(in the rows, 128 means zero)
Each path is a new rotation, seen through one point. The rows after it are directions, each followed by how far the rotation turns it, in degrees per step (0 if it stays put).
Each turn is a multiple of 5 degrees from 10 to 175, or 0.
Each row of a path follows its step; steps can be skipped.
path 1
step 0: [115 132 141 133 128 135 127 131 117 115 132 117 128 138 112 123 132 111
 118 119 126 132 131 119 132 125 117 140 131 114 132 122 135 124 135 119
 136 116 143 127 126 139 121 127 125 127 124 117 137 121 142 125 129 135
 121]
step 1: [131 140 150 122 131 127 128 130 136 125 129 132 133 121 135 119 131 117
 130 121 132 111 130 132 138 125 113 138 125 120 137 125 136 144 150 124
 125 122 121 129 123 134 128 129 142 131 122 118 124 128 128 113 136 141
 131]
step 2: [131 124 141 107 121 129 116 120 133 116 129 111 128 130 116 125 114 126
 122 129 146 121 137 119 119 138 122 136 116 126 131 135 120 126 138 134
 126 129 121 132 130 137 119 132 138 134 117 122 138 126 127 131 119 139
 133]
step 3: [134 129 145 137 124 137 133 110 118 121 123 124 136 113 116 125 131 133
 121 123 139 108 125 130 131 128 119 135 122 118 138 127 134 117 127 127
 134 120 133 127 121 139 117 126 120 136 128 112 134 136 136 136 130 125
 116]
step 4: [143 125 146 125 129 115 130 120 124 104 126 129 137 129 131 120 133 123
 119 125 130 122 123 131 125 118 119 129 121 135 125 123 125 133 152 111
 126 130 134 126 131 138 117 144 131 135 131 131 127 119 125 120 130 125
 118]
step 5: [137 113 145 107 131 129 114 123 133 124 129 112 118 131 123 131 118 126
 125 123 126 129 130 131 131 131 112 137 139 122 123 135 125 124 136 122
 130 128 129 125 109 139 117 130 126 122 123 117 139 124 133 121 144 120
 124]
step 6: [129 144 130 129 125 140 137 115 132 114 130 126 131 125 116 129 126 117
 117 130 133 125 130 133 124 122 134 135 128 120 136 125 126 126 147 128
 134 126 113 122 108 130 110 119 139 135 131 114 134 125 129 129 143 123
 126]
step 7: [132 139 150 118 123 114 119 133 125 117 126 123 135 133 119 121 126 117
 108 121 124 119 129 137 123 115 131 115 115 120 125 126 125 120 134 122
 136 130 135 122 126 138 127 130 143 124 115 125 135 142 131 128 131 132
 126]
step 8: [132 128 133 114 117 118 125 123 139 121 121 122 125 122 119 121 134 114
 121 115 134 126 123 131 137 131 114 146 131 103 127 123 124 143 122 122
 125 123 130 120 127 146 119 121 127 129 131 123 135 133 128 129 128 129
 116]
step 9: [125 132 142 127 135 136 123 122 122 117 136 121 132 127 121 124 136 114
 119 126 127 133 127 112 130 127 119 139 125 129 138 117 127 138 148 133
 132 125 143 134 111 130 105 124 138 129 121 121 125 125 131 132 122 138
 126]
step 10: [139 130 156 125 133 127 121 124 140 117 137 135 129 133 115 128 122 132
 121 114 127 110 133 132 125 126 121 136 124 120 146 126 135 130 136 128
 129 122 121 133 131 134 134 132 132 116 117 116 131 124 127 126 135 141
 130]
Directions:
[129 129 125 130 130 130 131 128 127 128 125 123 126 124 124 130 130 128
 125 131 128 130 130 127 124 127 126 132 129 132 128 125 132 130 126 128
 132 124 129 128 126 128 129 129 129 129 128 126 130 129 128 131 128 127
 131] => 120
[123 130 128 128 131 129 129 130 128 127 128 129 125 132 128 128 127 126
 129 129 127 129 131 129 128 127 128 128 132 128 129 131 131 125 131 126
 129 126 123 128 127 127 131 130 128 126 127 126 130 124 129 123 133 128
 130] => 70
[124 131 130 130 127 122 128 124 124 127 122 129 128 128 127 127 128 128
 125 126 133 128 127 127 126 128 129 123 128 125 128 128 130 125 125 128
 129 128 127 128 131 127 131 131 127 127 129 126 130 129 126 131 127 125
 126] => 90
path 2
step 0: [109 138 150 129 129 135 118 129 119 129 130 136 137 131 129 124 118 125
 145 130 131 119 118 112 121 133 123 134 125 123 137 132 120 132 115 123
 131 129 122 127 125 128 135 136 133 126 124 113 121 130 120 139 123 135
 129]
step 1: [129 147 128 131 130 129 128 131 125 130 123 123 128 144 131 131 120 129
 124 112 142 114 122 126 117 126 125 124 134 124 126 128 114 130 121 128
 147 119 116 127 117 132 125 126 128 129 130 118 140 133 129 113 124 135
 113]
step 2: [123 139 123 131 138 139 121 125 124 123 129 138 124 137 127 123 149 123
 140 127 126 116 121 136 115 138 130 130 137 129 125 108 128 124 135 127
 146 126 124 110 123 129 129 126 133 124 134 131 126 120 114 129 126 120
 122]
step 3: [132 135 128 116 127 135 118 120 135 135 142 133 118 132 124 117 141 126
 133 130 137 112 114 128 121 112 122 133 131 133 124 132 146 130 123 124
 126 142 117 125 137 138 119 127 125 129 125 128 128 135 117 111 126 129
 125]
step 4: [133 136 115 112 123 142 120 126 128 130 130 139 117 134 136 138 133 128
 139 128 126 128 128 123 127 118 125 122 118 138 131 123 125 128 115 136
 113 119 137 114 127 136 132 117 121 126 125 117 143 114 125 120 132 121
 128]
step 5: [120 129 128 116 129 130 121 132 118 127 128 133 128 126 128 133 130 122
 132 130 134 128 126 120 127 123 144 123 108 127 132 143 131 131 122 139
 137 151 133 127 113 134 121 117 128 139 136 133 127 115 113 128 126 117
 131]
step 6: [126 113 130 115 138 129 123 136 117 123 128 127 125 122 116 123 127 130
 116 127 115 121 114 106 122 125 134 119 119 139 138 125 127 125 122 144
 131 130 117 125 115 125 132 127 125 130 119 125 126 124 137 114 134 134
 120]
step 7: [123 129 118 129 137 132 133 140 136 122 128 114 130 125 134 115 113 126
 134 125 125 140 123 120 117 122 125 121 127 125 126 116 134 117 127 153
 134 132 132 109 125 131 124 121 139 138 128 134 125 132 129 123 119 128
 130]
step 8: [133 126 140 129 117 125 119 135 126 117 114 131 132 123 124 117 132 128
 131 120 124 126 131 117 125 125 130 128 125 123 130 124 138 130 145 138
 136 130 134 124 147 126 125 123 142 128 109 136 133 134 123 110 131 113
 124]
step 9: [139 132 123 121 126 125 134 135 145 115 123 131 142 123 128 122 134 133
 134 126 116 133 130 125 145 113 140 121 137 140 136 132 139 121 126 115
 131 120 131 121 125 129 118 122 137 136 120 115 122 131 131 118 125 124
 127]
step 10: [135 125 133 131 130 130 114 127 136 131 115 130 124 118 137 122 134 112
 122 122 138 136 141 130 133 128 144 127 128 122 149 131 138 126 125 132
 120 133 135 112 131 119 127 137 127 132 133 111 124 123 137 124 121 122
 136]
Directions:
[128 129 130 123 129 126 131 127 128 129 128 129 128 128 123 126 128 134
 129 128 132 127 129 125 133 124 125 128 126 128 129 126 126 128 127 127
 127 128 124 130 126 126 126 132 126 126 124 129 127 130 129 125 129 126
 126] => 135
[131 125 130 130 129 132 130 131 129 126 125 132 131 128 128 127 123 131
 126 128 127 127 128 128 127 126 129 129 126 125 127 130 128 131 129 128
 130 125 131 125 128 127 128 132 133 129 126 127 124 130 126 128 127 131
 126] => 40
path 3
step 0: [135 115 118 143 143 127 125 127 117 121 126 142 121 121 140 137 123 132
 133 120 121 117 127 121 139 146 135 137 131 142 118 138 120 132 136 115
 137 121 126 122 137 130 127 118 128 143 121 117 127 121 129 131 128 130
 120]
step 1: [125 128 132 145 126 132 117 131 124 111 137 125 122 130 121 120 137 125
 121 125 119 124 135 137 141 118 127 114 122 128 131 126 131 115 128 132
 120 109 133 144 105 123 130 142 127 141 130 140 132 126 129 129 122 132
 132]
step 2: [123 125 130 126 116 120 108 132 117 129 114 130 133 116 137 147 119 131
 129 129 138 132 137 126 128 115 107 133 126 131 128 135 130 124 143 125
 137 122 126 136 137 135 127 118 117 127 127 117 132 127 143 113 132 133
 126]
step 3: [124 118 122 140 126 128 125 133 129 121 144 132 116 120 137 134 131 139
 128 124 106 128 124 123 123 130 143 141 125 132 131 133 136 117 128 120
 139 123 128 129 122 127 105 120 129 131 122 125 136 127 107 137 117 120
 126]
step 4: [125 128 117 144 121 126 118 124 125 124 136 123 125 139 130 110 131 128
 130 121 132 137 137 136 130 126 111 118 117 123 122 122 141 129 135 120
 127 111 120 140 136 135 132 134 133 127 116 141 130 122 147 131 138 119
 127]
step 5: [132 125 147 130 124 123 127 133 123 119 130 129 128 128 124 144 143 134
 129 118 129 134 120 110 128 129 124 137 122 132 124 147 121 122 137 128
 133 123 130 136 137 127 120 117 120 125 126 126 127 135 120 102 145 131
 140]
step 6: [114 119 127 142 132 127 137 122 124 144 144 140 108 118 129 131 125 140
 130 130 116 137 131 140 124 125 134 130 117 132 144 132 127 135 124 118
 128 121 125 129 121 128 127 134 120 144 128 125 136 133 137 132 132 112
 119]
step 7: [124 123 126 139 119 137 132 125 128 119 134 127 132 126 114 123 119 125
 141 120 121 131 143 122 126 115 113 111 132 130 116 138 131 130 138 123
 121 120 124 128 128 132 113 129 146 117 123 132 112 122 134 111 127 134
 132]
step 8: [140 115 143 135 130 124 126 123 125 127 123 130 123 119 136 136 131 124
 132 123 125 128 130 125 132 133 137 145 126 125 132 145 117 128 133 117
 141 111 126 120 149 124 129 137 116 139 131 143 135 123 126 126 135 143
 121]
step 9: [119 131 132 135 115 131 136 134 124 127 131 126 110 121 119 129 121 143
 123 137 111 127 136 142 142 123 136 114 120 118 130 144 139 115 130 123
 113 130 141 139 117 139 130 129 124 130 119 128 130 130 132 137 132 127
 132]
step 10: [123 119 123 139 113 132 128 127 114 138 117 133 122 121 129 133 133 122
 137 119 134 131 127 111 137 106 110 125 127 138 123 123 119 133 140 117
 135 127 124 131 141 127 125 131 133 111 121 122 133 120 129 129 124 138
 120]
Directions:
[131 133 129 127 127 132 128 128 126 127 125 128 125 130 128 125 127 129
 127 126 127 126 128 126 127 126 128 128 127 131 125 122 130 131 127 126
 126 123 126 126 130 127 126 131 130 132 125 127 126 128 125 126 127 127
 126] => 110
[124 125 130 131 131 127 130 133 127 128 128 130 130 134 128 126 130 126
 128 127 127 130 131 130 128 128 128 126 127 127 128 127 128 131 128 126
 128 130 128 131 127 126 128 128 134 128 124 126 129 126 127 129 125 131
 125] => 120
[127 130 129 123 128 127 128 126 125 127 127 129 132 128 128 125 128 126
 134 130 129 128 131 126 131 124 123 127 128 130 131 129 127 127 125 127
 129 126 129 130 127 129 128 124 129 126 124 130 126 126 128 130 130 125
 129] => 135
